Here are some points:
[-0.93  0.45  1.47 -0.46 -0.73  0.26 -0.28 -0.67  0.31 -0.63  0.28  1.16  0.2  -0.57  0.8  -0.72]
[ 0.11  0.4   0.39 -0.05 -1.12 -1.07 -0.65 -0.83  0.72 -0.21 -0.66  0.18  0.94 -0.06 -0.54 -0.45]
[-0.58  2.92  3.04 -0.26  0.35 -1.6  -0.63 -0.99  1.34  1.7  -0.92  2.06  2.3  -0.28 -1.26 -2.6 ]
[-0.53  0.19  1.13 -1.52 -1.11 -1.07 -0.86 -0.49 -1.29 -0.74 -0.21  0.87  0.63 -0.46 -1.04 -0.05]
[-1.23  0.76  2.17  0.33  0.65 -0.86 -1.3  -0.78 -0.2   1.3  -1.86 -0.52 -0.37  0.57  0.36 -1.39]
[-0.68 -1.06  0.87 -1.57 -1.2   0.41 -1.43  0.6  -1.32  0.14 -0.55  0.32 -0.97  0.07 -0.22 -0.87]
[-1.06 -2.42 -2.51  0.69  0.32  2.8  -0.37 -0.61 -2.95 -1.69  0.17 -4.37 -6.27  2.11  1.66  1.82]
[-0.03  1.93  3.86 -0.99 -0.02 -1.48 -1.27 -1.75  0.52  0.65 -0.67  1.93  2.43 -0.39 -1.72 -2.58]
[-0.04  1.86  1.21  0.89  1.16  0.12  0.86 -2.05  2.24  0.1  -0.21  1.49  0.94 -0.2   0.16 -1.45]
[ 0.2   2.44 -0.31  1.61  1.67 -0.46  1.57 -0.77  2.53  1.78 -0.51  1.01  2.62  0.01  0.94  0.11]
[ 0.58 -0.7  -2.47  0.16  0.1   0.58  1.55  1.85 -1.29 -1.24  0.83 -1.37 -1.18  0.63  0.87  1.87]
[ 0.05  2.13  0.72 -0.17 -0.78 -1.98 -1.15 -0.75 -0.62 -0.4  -0.51  0.71  1.39  0.12 -1.08 -0.69]
[-0.47 -0.7  -1.58  1.31  0.55  0.59  0.03 -0.49 -0.11  0.08 -0.26 -1.41 -1.07  0.09  0.92 -0.02]
[-1.15 -5.32 -2.69 -0.13 -1.01  2.26 -0.69  1.35 -3.86 -1.64  0.11 -3.78 -5.62  0.54  1.63  1.22]
[ 0.25 -0.06  0.23 -0.34 -0.03  0.46  0.11  0.72  0.21 -0.38  0.38 -0.12  0.   -0.3  -0.8  -0.58]
[-1.39 -0.94  0.95 -0.51 -0.35  0.01 -0.24 -0.54 -0.68 -0.25 -0.35 -0.35 -0.86  0.07  0.13 -1.04]
[ 0.73 -2.22 -0.09 -0.43 -1.33  0.06 -0.28  0.92 -0.5   0.1   0.28  0.    0.15 -1.13 -0.59 -0.2 ]
[-0.36  1.55  1.02  1.34  0.98  0.51  0.21 -1.71  0.76 -0.4   0.06 -0.27  0.7   0.8   0.58  0.2 ]
[-0.06  0.03 -0.84 -0.3   0.26 -0.04 -0.4   0.31 -0.94 -0.4   0.   -0.82 -0.05  0.19 -0.5   0.88]
[-0.51  2.86  0.79  0.66  0.83 -0.05  0.05 -2.79  1.78  0.57  0.05  0.54  0.26  0.63  0.17  0.04]
[-0.44  0.1   1.18 -0.33  0.09 -0.37 -0.59 -1.26  0.24  1.14 -0.15  0.04  1.28  0.01 -0.49 -0.01]
[-0.78  1.63  0.73  1.01  0.44  0.32  0.12 -1.86  1.41  0.12 -0.45 -0.41  0.28  0.7   1.05 -0.52]
[-0.18 -2.36 -1.96  0.29 -0.39  0.35  0.34  0.34 -0.36  0.98 -0.07 -1.49 -1.75 -0.76  0.93  0.97]
[ 0.79  1.86 -1.2   1.07  0.26 -0.05  0.7   0.63  0.12 -1.67  0.16 -0.3   0.31  1.21  0.62  1.49]
[ 0.21 -2.37 -0.57 -0.5  -0.49  1.33 -0.15 -0.08 -1.85 -0.47 -0.32 -1.32 -1.47 -0.74  0.33  0.94]
[ 1.07 -1.27 -0.92 -1.51 -0.68 -0.6  -0.45  0.64 -1.32 -1.51 -0.02 -0.41 -0.31 -0.35 -0.85  1.09]
[ 0.3   0.92  1.7  -0.91 -0.3  -1.52 -1.21 -0.42  1.27  1.36 -0.55  1.92  2.93 -0.16 -0.69 -2.22]
[-1.19 -0.06  0.38  1.41  0.5   0.69 -1.07 -0.71 -0.91  0.74 -1.06 -1.61 -2.49  1.    0.75 -0.6 ]
[ 0.17  1.7   1.75 -0.77  0.21 -1.14 -1.04 -1.07 -0.24  0.59 -0.75  0.74  2.3  -0.37 -0.87 -2.  ]
[-0.52 -0.77  0.08 -0.32 -0.02  0.75 -0.88  1.1  -1.17 -0.26 -0.11  0.19 -1.35  0.1   0.03  0.16]
[ 1.01  1.42 -0.42  1.06  0.83 -0.78  1.17  1.94  0.8   0.13  0.09  0.29  1.23 -0.21 -0.11  0.15]
[ 0.01  0.52 -0.04  0.8   0.8   0.5   0.03 -0.54  0.72  0.7  -0.01 -0.13  0.1   0.33  0.31 -0.07]
[-0.57  0.86  0.87 -0.28 -0.59 -0.49 -0.93 -0.61 -0.5  -1.43  0.14  0.45 -0.38 -0.15 -0.16  0.01]
[ 0.17 -0.95 -0.79  0.34 -0.08  0.16 -0.76 -0.9   0.2   0.03  0.11 -1.46 -0.28  0.12  0.3   0.37]
[-1.35 -0.22  0.41  1.16  0.06  0.92 -0.22 -1.55 -0.19  0.04  0.29 -1.97 -1.31  0.76  0.98 -0.14]
[-0.13  2.5   0.74  0.72  1.16 -1.07  1.05 -0.57  1.97  0.46  0.74  2.07  1.27  0.23 -0.22  0.41]
[-1.61  0.15 -0.34  0.93  1.33  0.36 -0.18 -1.83 -0.93  0.5  -1.23 -1.95 -2.17  0.26  0.94 -0.24]
[-1.56 -1.29  0.3   1.29  0.82  1.42 -0.73 -1.41 -2.33  0.57 -0.86 -3.04 -4.13  0.72  1.4  -0.06]
[ 0.98 -0.13 -1.41 -0.33 -0.33 -0.79  0.19  0.62 -0.72 -1.19 -0.55  0.19 -1.    0.59  0.02  1.24]
[ 0.67 -1.43 -0.1  -0.5  -0.57  0.67 -0.19  2.24 -0.78 -2.05  0.9   1.6  -0.17 -0.57 -1.26 -0.35]
[ 0.13  3.44  3.22 -1.74 -0.94 -2.71 -0.97 -0.13  1.03  0.75 -0.54  3.84  4.81 -0.57 -1.56 -2.8 ]
[ 0.5  -0.67 -1.32  0.27 -0.76  0.11  0.67  0.51 -0.51 -0.35  0.04 -0.19  0.03  0.36  0.54  0.54]
[ 1.25  1.73  0.11  0.15  1.17 -0.22  0.56  1.53  1.14  0.35 -0.27  1.49  1.73 -0.42  0.33 -0.3 ]
[-0.38  0.04  0.75 -0.05 -0.15 -0.38 -0.5   0.24  0.38  0.59 -0.88  1.03  0.71  0.01  0.07 -1.3 ]
[-0.9  -2.07  0.47 -1.54 -0.61  0.67 -1.37 -1.16 -1.61 -0.75 -0.77 -2.07 -2.61 -0.36 -0.01 -1.12]
[-0.69 -0.04  1.6   0.72  0.68  0.03 -0.53 -0.66 -0.27  0.73 -0.94 -0.98 -1.89  0.47  1.32 -0.52]
[-0.28  0.89  0.18 -0.6   0.21 -0.81 -0.47 -0.74  0.37  0.79 -0.5   0.17  1.26 -1.01 -0.02  0.21]
[ 0.53  3.07  1.53  0.14  0.07 -0.97  0.36 -1.7   2.47  1.27 -0.19  1.86  3.82 -0.46 -0.34 -0.06]
[ 0.95  1.48 -0.72  0.28  0.02 -1.33  1.49  1.16  1.03 -0.69  0.69  1.56  2.   -0.15 -0.47  0.2 ]
[-1.11  3.83  4.15 -0.5   0.7  -1.69 -0.7  -1.09  1.67  1.54 -0.77  2.48  2.5   0.23 -0.66 -2.26]
[ 0.95  2.47  0.63  0.05 -0.22 -1.53  0.    0.36  1.87  0.47  0.56  2.42  3.94 -0.3  -1.27 -1.24]
[-0.06 -1.76  0.43 -1.28 -0.22  0.69 -0.6   0.87 -0.27  0.52 -0.2   0.33 -0.71 -0.25 -0.14 -0.5 ]
[-0.06 -0.79 -0.99 -0.4   0.25 -0.02 -0.15 -0.22  0.49  0.07  0.66  0.27  0.3  -0.85 -0.09  1.43]
[-0.23  2.07  2.35 -1.95 -1.17 -2.32 -0.96 -1.22 -0.52  0.87 -0.12  2.44  4.2  -0.94 -1.93 -1.79]
[-1.68 -0.28  0.92 -0.36 -0.17  0.03 -1.11 -0.78 -1.45  0.47 -0.84 -1.44 -0.94  0.27  0.13 -0.11]
[-0.01  2.22  0.84  0.35  0.32 -0.96 -0.15 -1.11  0.25 -1.13 -0.34  0.23  0.36  0.93  0.06 -0.8 ]
[ 0.41 -3.47 -0.88 -0.33 -0.84  0.77 -0.11  1.48 -0.97  0.24  0.76 -1.32 -1.93 -0.58  0.57  0.42]
[-0.59 -0.47  1.73 -0.41 -0.39 -0.64 -0.02  0.87 -0.28  1.18 -0.25  1.49  0.4  -0.48 -0.73 -1.55]
40 more points follow, each with its number after it:
[-1.   -1.71 -1.68  1.14  0.51  1.12 -0.15 -0.9  -0.83 -0.16 -1.1  -2.96 -3.13  0.96  1.01  0.47] 0
[-0.31 -1.6  -0.91  0.67  0.02  0.91 -0.35 -0.72 -0.76 -0.14 -0.65 -2.13 -2.01  0.88  0.82  0.5 ] 1
[ 0.75  1.66  1.33 -0.61 -0.5  -1.03 -0.21  0.04  0.63 -1.22  0.25  1.55  2.02  0.11 -0.81 -0.57] 2
[ 0.01 -0.2  -0.11  0.86 -0.36  0.19  0.54 -0.27  0.35 -1.35  0.54 -1.01 -0.7   0.35  0.04  0.82] 3
[-0.53 -3.52 -1.73 -0.2  -0.64  1.64 -0.54  0.97 -2.86 -0.25  0.23 -2.32 -4.97 -0.09  0.67  0.74] 4
[-0.58 -2.45 -2.59  0.77 -0.05  1.44  0.71  0.61 -1.52  0.23  0.14 -2.16 -3.05 -0.23  1.37  0.8 ] 5
[ 0.02 -2.77 -0.17 -0.12 -1.13  0.88  0.31  2.01 -0.92  0.61  0.89 -0.65 -1.56 -1.16 -0.04  0.11] 6
[ 0.    1.07  1.63 -0.64 -0.09 -0.45 -0.39 -1.81  0.96  1.12 -0.52  0.58  2.63 -0.46 -1.4  -1.33] 7
[ 0.63  1.18 -0.97  0.75  0.39 -1.38  0.93  1.29  0.39 -0.95  0.62  1.38  1.98  0.17  0.25  1.28] 8
[-0.36 -0.9   0.63 -0.02 -0.29  0.4  -0.55 -0.43 -0.46 -0.05  0.55 -0.15 -0.65 -0.46 -0.23 -0.43] 9
[ 0.05 -0.44  0.21 -0.66 -0.47 -0.02 -0.68  0.41 -1.07  0.41 -1.11 -0.11 -0.91 -0.48  0.23 -0.84] 10
[ 0.47  1.1  -0.28 -0.34 -0.72 -0.9   0.36  0.98  0.04 -1.43  0.01  0.74  1.48 -0.12 -0.66  1.12] 11
[ 0.35 -1.56  0.63 -0.82 -1.04 -0.06 -1.18  0.04 -0.45 -0.33 -0.29 -0.94  0.24 -1.04 -0.42 -1.04] 12
[ 1.2   2.41  2.78 -1.94 -1.29 -2.12 -0.05 -0.28  1.96  1.46  0.4   3.53  6.14 -1.4  -2.14 -2.46] 13
[-0.37 -1.22 -0.45 -0.49 -0.51  0.25  0.14  0.96 -0.23 -0.15  0.22  0.14 -0.62 -0.99 -0.23  0.52] 14
[-0.97 -1.38  0.39  0.05  0.49  0.63  0.19  0.41 -0.42  0.77 -0.25 -0.58 -1.58  0.73  0.5  -0.65] 15
[-0.07  0.58 -0.45  0.34  0.12 -0.24  0.45 -0.64  0.4   0.62 -0.28 -1.54 -1.35  0.23  1.29 -0.14] 16
[-1.4  -3.7  -1.83  0.19  0.11  2.22 -0.09  0.07 -2.43 -0.86 -0.08 -2.96 -4.83  1.    1.45  0.94] 17
[ 0.78 -0.22 -1.41 -0.89 -1.03 -1.52 -0.01  0.78 -0.68 -1.07  0.38  0.56  1.17  0.48 -0.69  0.43] 18
[-0.32 -1.54 -2.54  0.46 -0.67  1.66  0.1   0.43 -2.07 -0.21 -0.37 -2.71 -3.04  0.73  1.42  1.62] 19
[-0.88 -1.54 -0.07 -0.07 -0.43  1.19 -0.32  0.19 -1.05 -1.11 -0.64 -0.57 -1.79 -0.11 -0.19  0.61] 20
[ 0.28 -0.83 -0.21 -0.21 -0.55 -0.1   0.17  1.62  0.76 -0.39  0.7   0.7   0.85 -0.25 -0.5  -0.96] 21
[-0.01  1.43  0.38 -1.07  0.2  -1.48 -0.01 -0.96 -0.23  0.01 -0.34  0.77  1.35 -0.38 -0.42 -0.28] 22
[ 0.05  0.11 -1.14 -0.15  0.15  0.32  0.49  0.63 -0.54 -0.66  0.24 -0.83  0.05  0.65  0.53  1.07] 23
[ 1.31  2.93  0.45 -0.07  0.72 -2.33  0.97  1.45  1.31  0.47  0.27  3.11  3.95  0.09 -0.66  0.22] 24
[ 0.3   1.35  0.24 -0.09  0.78 -0.2   0.16 -0.4  -0.68 -1.15 -0.66 -0.47 -0.46  0.99  0.6  -0.01] 25
[-0.29 -0.21 -1.04  0.54 -0.16  0.36  0.02 -2.3  -0.69 -0.24 -0.78 -2.1  -0.87  0.74  0.77  0.9 ] 26
[ 0.63  3.01  0.84  0.06  1.11 -1.37  0.18  0.06  1.13 -0.88 -0.72  1.34  2.13  0.37 -0.52 -0.21] 27
[ 0.48 -0.26 -0.31 -0.47 -0.69 -0.23 -0.15  0.82 -0.3  -0.56 -0.93  0.15  0.72 -0.34 -0.22 -0.2 ] 28
[-0.8  -1.97 -2.7   1.97  1.43  1.94  0.   -0.07 -0.8  -0.41  0.11 -3.29 -4.63  1.22  2.19  1.35] 29
[ 0.2  -0.02  1.67 -0.89 -1.02 -0.98 -0.41 -1.09  0.93  1.61  0.1   0.79  2.37 -1.03 -1.33 -0.76] 30
[-0.37  2.11  0.78 -1.26 -0.56 -0.93 -1.07 -0.56 -0.76 -0.85 -0.5   0.86  0.76  0.46 -1.17 -0.75] 31
[-0.46 -2.38 -0.95  0.54  0.41  1.96  0.06  0.75 -1.3   0.05  0.35 -1.49 -3.52 -0.18  0.76  0.73] 32
[ 0.52 -1.8  -1.12 -0.19 -0.26  0.52 -0.41  0.01 -0.67 -0.53  0.05 -0.93 -0.31 -0.57 -0.54  0.7 ] 33
[ 1.02 -2.9  -3.53  0.48 -0.83  0.65  0.76  2.3  -1.04 -1.47  0.76 -1.33 -1.44  0.96  0.35  2.13] 34
[-0.44 -2.19 -0.88 -0.15 -0.49  0.85  0.08  0.87 -1.6  -0.96  0.3  -1.12 -1.93  0.4   0.33  0.73] 35
[ 1.06  4.91  2.34  0.56  1.02 -2.55  0.01 -0.73  3.01  0.2  -0.92  3.    5.61  0.49 -0.38 -1.16] 36
[-1.29 -4.73 -3.36  1.78 -0.03  2.49  0.53 -0.09 -2.31 -2.01  1.06 -5.37 -7.11  0.22  2.6   2.38] 37
[-0.7  -0.14 -0.55  1.87  1.53  1.28  1.5  -0.39  1.85  0.82  0.81 -0.43 -0.54 -0.63  0.72  0.5 ] 38
[-0.3  -2.61 -0.72  0.49  0.34  1.48  1.05  0.64 -0.25 -0.57  0.62 -1.13 -1.92 -0.28  0.86  1.91] 39
Which of these numbered points is nearest to each point below, ignoring the direction in which the first points spread most? Its number follows each.
[-0.47 -0.73 -0.76  0.74 -0.1   0.47  0.75 -0.09  0.41  1.09  0.97 -0.36 -0.03 -0.66  0.17 -0.11] > 5
[-1.09  0.11  0.52  0.36  0.89  0.49 -0.58 -2.27 -1.12  1.06 -1.14 -1.7  -1.89 -0.19  0.47  0.17] > 0
[-0.37 -0.51  0.81 -0.96 -1.35 -0.14 -0.69  0.47  0.28  1.56 -0.31  1.14  0.06 -0.67 -0.63 -0.91] > 4
[-0.06 -0.38 -0.3  -0.47 -0.44  0.35  0.09  0.33 -1.45 -2.05  0.77 -0.81 -1.05 -0.26 -0.27  1.24] > 2
[-1.31 -5.42 -1.18 -0.77 -1.32  3.29  0.09  2.43 -2.56 -1.8   1.95 -3.12 -4.93 -0.26  1.02 -0.19] > 6
[ 0.13  0.6   0.54 -1.38 -1.49 -0.55 -0.5  -0.91 -0.24 -0.36 -0.33  0.71  1.16 -1.16 -1.05 -1.13] > 12
[ 0.51  0.18 -1.69  1.17  0.64  0.2   0.75  1.09  0.02 -0.97 -0.11 -0.46  0.    0.77  0.62  1.34] > 8
[-0.04 -2.46 -2.49  0.24 -0.49  1.22 -0.53  0.77 -1.56 -0.1   0.52 -2.09 -1.64  0.32  0.41  1.83] > 33
[-0.08 -1.76 -0.08 -1.58 -1.04  0.61 -0.06  0.89 -1.7   0.46 -0.2  -0.23 -1.88 -0.48  0.11 -0.26] > 4
[ 1.58  0.31  1.04 -0.46 -0.6  -1.19 -0.08  0.48  1.49  0.36  0.46  1.26  3.07 -0.74 -1.08 -0.54] > 33
[ 0.65  2.03  1.48 -1.14 -0.64 -1.92 -0.91  1.86  0.9   0.25 -0.15  2.28  3.22 -0.7  -1.52 -1.28] > 28
[ 0.86  0.74 -1.58  0.87  0.4  -0.29  0.55  1.46 -0.24 -1.28 -0.1   0.5  -0.23  0.45  0.37  0.91] > 8
[-0.7   1.2   2.27 -0.94 -0.05 -1.43 -0.89 -0.64  0.65  0.64 -0.76  2.03  1.88 -0.46 -0.95 -1.06] > 20
[ 1.06  1.12 -0.64 -0.6  -0.81 -1.6   0.52  1.36  0.03 -1.2   0.14  0.5   0.67  0.24 -0.28  0.49] > 11
[ 0.53 -1.78  0.24 -1.38 -1.01  0.04 -0.83  0.97 -1.61 -2.43  0.9  -0.14 -1.72 -0.08 -0.48  0.54] > 2
[-0.43 -1.04  1.91 -0.79 -0.65 -0.01 -1.22 -1.57 -0.02  0.36 -0.31 -0.18  0.86 -0.36 -1.07 -1.26] > 7
[ 0.9   1.13 -0.69 -0.14 -0.25 -0.6   0.35  0.97  0.63 -0.35  0.04  1.06  1.83  0.26 -0.85  0.89] > 11
[ 1.1  -2.07 -2.61  0.19 -0.61  0.34  0.84  2.02 -1.06 -1.59  1.26 -0.42 -0.81  0.32 -0.23  1.77] > 34
[-1.1  -1.21  1.12 -0.58  0.76  0.81 -0.26  0.59 -0.81  0.66 -0.47  0.26 -1.29  0.14 -0.36 -0.64] > 15
[ 1.12  0.51 -1.73  0.53  0.49 -0.12  0.88  1.53 -0.21 -0.17  0.04  0.71  0.2   0.04  0.41  0.48] > 24
[-0.13  1.24 -0.26  0.99  1.38  0.64  0.38 -1.19  0.96  0.59  0.04 -0.82 -1.1   1.54  1.81  0.81] > 29
[ 0.54 -0.41 -1.35  0.96  0.32  0.52  0.69 -0.72  1.6   0.71  1.16  0.67  1.83 -0.56 -0.22  0.62] > 39
[-1.69 -1.64 -0.66  0.15  0.45  1.19  0.37 -0.32 -0.89 -0.12  0.2  -1.34 -1.6   0.22  0.87  0.93] > 17
[ 1.1   1.53 -0.57  0.3   0.32 -1.2   0.89  1.11  0.96 -0.76  0.77  1.25  1.04  0.3  -0.29  0.52] > 8
Here are 40 other points, each followed by its number:
[ 0.47  0.35  0.36  0.53 -0.24 -0.35  0.    0.1   1.48  1.44 -0.36  0.93  0.88 -0.03 -0.27 -0.98] 0
[-1.03  0.    0.74  1.17  0.83  0.78  0.47 -0.86  0.31 -0.27  0.02 -1.27 -1.53  0.07  0.41 -0.02] 1
[ 0.61  2.3  -0.44  0.42  1.09 -0.51 -0.26 -0.35 -0.01 -0.99 -0.58 -0.67 -0.43  1.13  0.34  0.11] 2
[ 1.22 -1.98 -2.82  0.24 -0.53  0.1   0.98  2.29 -0.67 -1.16  0.94 -1.12 -0.13  0.23 -0.21  1.1 ] 3
[-0.12 -0.61  0.06 -1.01 -1.33  0.08  0.01  0.29 -0.72  0.24 -0.35  0.21 -0.72 -0.27  0.53 -0.38] 4
[-1.67  0.12 -0.97  1.85  1.73  1.06  0.28 -1.74  0.25  0.61  0.03 -1.48 -2.55  1.16  1.31  0.44] 5
[ 1.83  3.64  2.6  -0.92 -0.9  -3.35  0.82  1.36  2.17  0.12  1.    4.81  6.15 -0.96 -2.56 -2.7 ] 6
[-0.55  1.03 -0.13  0.2   1.3  -0.1   0.28 -0.6   1.06  0.29  0.72  0.3  -0.12 -0.22  0.23 -0.03] 7
[ 0.61  4.87  3.71 -0.72  0.05 -2.54 -0.37 -1.84  3.3   1.52 -0.62  3.82  6.01 -1.05 -1.98 -2.75] 8
[ 0.19  0.07  0.57  0.54  0.68  0.62  0.37 -0.31  0.35 -1.13  1.1   0.52  0.77  0.18  0.59  0.73] 9
[ 0.39  1.36  0.5   0.55  0.44 -0.71 -0.15 -2.05  1.43  0.59 -0.38  0.12  1.   -0.28  0.69  0.36] 10
[-0.34  2.09  2.01 -1.28  0.01 -2.1  -1.51 -0.72 -0.4   0.11 -0.71  1.39  1.86 -0.38 -1.33 -2.04] 11
[ 0.88  1.47  0.12 -0.39  0.22 -1.21  0.99  0.58  2.03 -0.04 -0.23  2.68  4.79 -0.22 -0.92  0.53] 12
[ 0.46 -1.12 -2.37  2.63  1.52  1.79  1.64  0.1   0.43  1.49 -0.51 -2.76 -2.95  1.12  1.24  1.51] 13
[-0.58  0.67  1.71 -0.61 -0.66 -0.97 -0.84 -0.73  0.11 -1.21 -0.03  1.2   0.91 -0.59 -0.82 -1.31] 14
[-0.73  1.75  1.79 -0.5   0.38 -0.7  -1.04 -2.85  0.46  0.98 -1.07 -0.14  1.03 -0.16  0.57 -1.35] 15
[ 0.63 -1.85  0.07 -0.73 -0.63  0.72  0.33  1.53 -0.15  0.15  0.6   0.29  0.18 -1.15 -0.34 -0.43] 16
[ 0.38 -1.54 -0.74  0.07  0.29  0.18  0.45  0.43  0.41  0.75  0.14  0.06  0.84 -0.88  0.04  0.97] 17
[ 0.85 -1.84 -1.19  0.03 -0.88  0.49  0.88  0.63  0.29  0.24  0.47  0.2   0.6  -1.36  0.08  0.56] 18
[ 0.84  3.12  0.76  0.95  1.46 -1.11 -0.2  -1.    1.16  0.58 -0.55  1.15  1.28  1.45  0.8  -0.17] 19
[-0.82  1.28  0.44  0.09 -0.1  -0.27  0.33 -1.24  0.59  0.95 -0.73  0.8   1.96 -0.32 -0.18 -0.2 ] 20
[ 0.87  3.01 -0.7   1.16  1.1  -1.01  1.31  0.57  2.   -0.62  0.71  1.66  2.61  1.04  0.16  0.06] 21
[ 0.85  0.61 -0.33  0.46  0.06 -0.2  -0.4   0.18  0.99  1.23  0.13  0.39  0.53 -0.33 -0.42 -0.26] 22
[ 0.04 -2.34 -3.29  0.81  0.3   2.24  0.61  0.83 -2.34 -2.1  -0.09 -3.48 -3.92  1.07  1.58  2.25] 23
[-0.29 -3.16 -1.73  0.28 -0.31  2.09 -0.2   1.65 -1.69 -1.13  1.02 -1.91 -3.43 -0.19  0.37  1.03] 24
[ 0.51 -2.38 -0.65 -0.28 -0.16  1.24 -0.05  1.61  0.18 -0.07  1.2   0.19 -1.1  -0.94 -0.4  -0.48] 25
[ 0.1   2.09  0.53 -0.5   0.03 -1.44 -0.21 -1.23  1.    0.27 -0.62  1.59  2.21  0.36 -0.44  0.18] 26
[ 0.3  -0.04 -1.63  0.85  0.41  0.02  0.6   1.47  0.05  0.38  0.1   0.08 -0.69 -0.45  0.88  1.08] 27
[ 1.08 -0.07 -1.88  0.72  0.44  0.75  1.43  1.29 -0.41 -1.59  0.92  0.34 -0.63  1.08  0.99  2.13] 28
[ 0.22 -1.81 -1.7   0.88  0.1   1.57 -0.17  0.42 -0.8  -0.24  0.47 -0.85 -0.4   0.09  0.42  0.86] 29
[ 0.72 -0.72 -1.07  0.48  0.3   0.15  0.47  0.56 -1.26 -2.21  0.87 -0.96 -1.16  0.52 -0.45  0.65] 30
[ 0.21 -0.52  1.17 -0.58 -0.82 -0.33 -0.18 -0.45  0.4   0.56  0.15  0.93  1.62 -1.29 -1.86 -0.62] 31
[ 1.5   0.47  0.22  0.13 -0.61 -0.33  1.26  1.28  0.96  1.   -0.04  0.95  1.61 -0.13 -0.3   0.29] 32
[-0.38 -0.91 -0.79  1.07  1.15  1.64  1.67 -0.97  1.35  0.31  1.07 -0.19 -0.89  0.43  1.08  0.32] 33
[ 0.5  -0.32 -0.51 -0.04 -0.09 -0.08  0.65  0.46  0.75  0.43 -0.05  1.18  1.36 -1.15 -0.83 -0.45] 34
[-0.59 -0.44 -0.81 -0.44  0.11  0.1  -0.63 -1.09 -0.87  0.3   0.18 -0.83 -1.62  0.39  0.29 -0.18] 35
[ 0.45  1.63 -0.26  0.86  1.34 -0.08 -0.05 -1.61 -0.6  -0.16 -0.97 -1.15 -0.99  1.49  1.33  0.53] 36
[ 0.44  1.11  1.05 -1.04 -0.7  -0.95 -1.12  0.4   1.09  0.31  0.33  1.83  2.36 -0.76 -1.33 -1.31] 37
[-0.22 -3.38 -1.55  0.07 -0.12  1.94  0.16 -0.44 -1.54 -0.6  -0.18 -3.1  -3.13 -0.43  0.85  1.89] 38
[-0.52  0.73  0.02  0.24  1.7   0.55  0.11 -1.84  1.09 -0.19 -0.37 -0.68 -0.84  1.49  1.51 -0.6 ] 39
The same question for these:
[ 1.17 -0.44 -1.31 -0.2  -0.2  -0.35  0.7   1.6   0.02 -0.63  0.95  0.03  0.46 -0.03 -0.48  0.84] > 3
[-0.11 -0.15 -1.38  1.39  1.09  0.74  0.01 -0.51 -0.29  0.27  0.08 -1.94 -2.74  1.3   1.2   0.45] > 19
[ 0.39  0.79 -0.94  0.    0.14 -0.74  0.12  0.67  1.    1.28  0.04  0.46  0.99 -0.51 -0.52 -0.23] > 22
[ 0.03 -0.35 -1.27 -0.13  0.03 -0.24 -0.04  0.15 -0.83 -0.1  -0.41 -0.49 -0.37 -0.44  0.46  1.1 ] > 26
[-0.02  1.5   2.53 -1.88  0.03 -2.28 -1.05 -0.28  0.39  0.85 -0.39  2.64  2.42 -0.16 -1.04 -2.53] > 11
[-0.67  0.17 -1.46  0.14  0.25 -0.09 -1.01 -1.78 -2.48 -0.45 -0.34 -1.89 -2.72  1.4   1.58  1.04] > 36
[ 0.19  0.74 -0.21  1.52  0.78  0.2   0.86 -0.19  0.74 -0.08  0.73  0.2   0.74  0.12  0.14  0.39] > 9
[ 1.33 -0.35 -0.03 -0.99 -0.71 -0.25  0.65  2.23  0.12 -0.99  1.06  1.35  1.24 -0.68 -1.48 -0.36] > 6
[ 1.6   0.11 -1.03  0.27 -0.17 -1.11  1.32  1.57  0.35 -0.52  0.12  0.95  0.82 -0.16 -0.71  0.56] > 3
[ 0.03  3.61  1.48 -0.15  1.19 -1.3   1.12  0.    2.94  1.29  0.79  2.87  3.16 -0.2  -0.64 -0.92] > 7
[-0.24  0.78  0.67  1.54  1.13  0.93  0.6  -1.33  2.47  0.63  0.38  1.31  1.25  0.31  0.7   0.1 ] > 33
[ 0.04  1.38  1.82 -0.4  -0.02 -0.73 -0.06  0.35  1.71 -0.51  0.64  1.43  2.5  -0.49 -0.76 -0.87] > 24
[-0.28 -0.81 -1.56  0.72  0.16  1.13  0.3  -1.43 -0.11  0.2  -0.27 -2.42 -2.27  0.32  1.4   1.32] > 10
[ 0.68  1.67 -0.21  0.21 -0.14 -0.76  0.31 -0.01  1.52  1.02  0.43  1.22  2.64 -0.17 -0.84 -0.45] > 22
[ 0.01  4.33  4.36 -2.62  0.01 -2.16 -1.8  -2.11  2.22  1.27 -0.83  3.83  5.76 -1.09 -2.02 -2.84] > 11
[-0.49 -2.31  1.08 -0.6  -0.12  0.83 -1.51 -0.57 -1.55 -0.02 -0.94 -1.78 -2.66  0.3  -0.19 -1.4 ] > 11
[-0.45  0.23 -0.2   0.43  0.51  0.59  0.06  0.19  0.42  0.04  0.03 -0.25 -0.72  0.55  0.3  -0.27] > 7
[-0.14 -2.52 -3.96  2.47  0.61  2.1   1.01  1.32 -2.1  -2.    0.59 -4.   -5.02  1.98  2.4   3.11] > 21
[-0.07  1.54 -0.15  0.53  1.39  0.04  0.42 -1.46  0.44 -0.53  0.11 -0.49 -0.44  1.2   0.72 -0.16] > 39
[ 0.24 -1.05 -1.91  1.68  0.29  1.08  0.98 -0.2   0.6   0.85  0.53 -0.11 -0.22 -0.37  0.18  1.23] > 29
[-0.58 -5.37 -3.82  0.79 -0.76  3.22 -0.38  1.12 -3.57 -0.5  -0.05 -4.58 -7.2   0.91  2.18  1.62] > 0
[-0.09 -1.34 -0.5  -0.25 -1.09  0.89 -0.13  0.72 -0.84 -0.66 -0.09 -0.51 -2.22 -0.42  0.57  0.09] > 4
[-1.69 -1.89 -0.03  1.04  0.41  1.92  0.46 -0.82 -0.92 -0.12 -0.26 -2.71 -3.24  0.39  1.17  0.86] > 1
[ 1.17  2.65  0.88 -0.23  0.24 -1.78  0.18  0.01  2.12  0.4   0.45  2.53  4.19 -0.49 -0.6   0.23] > 12
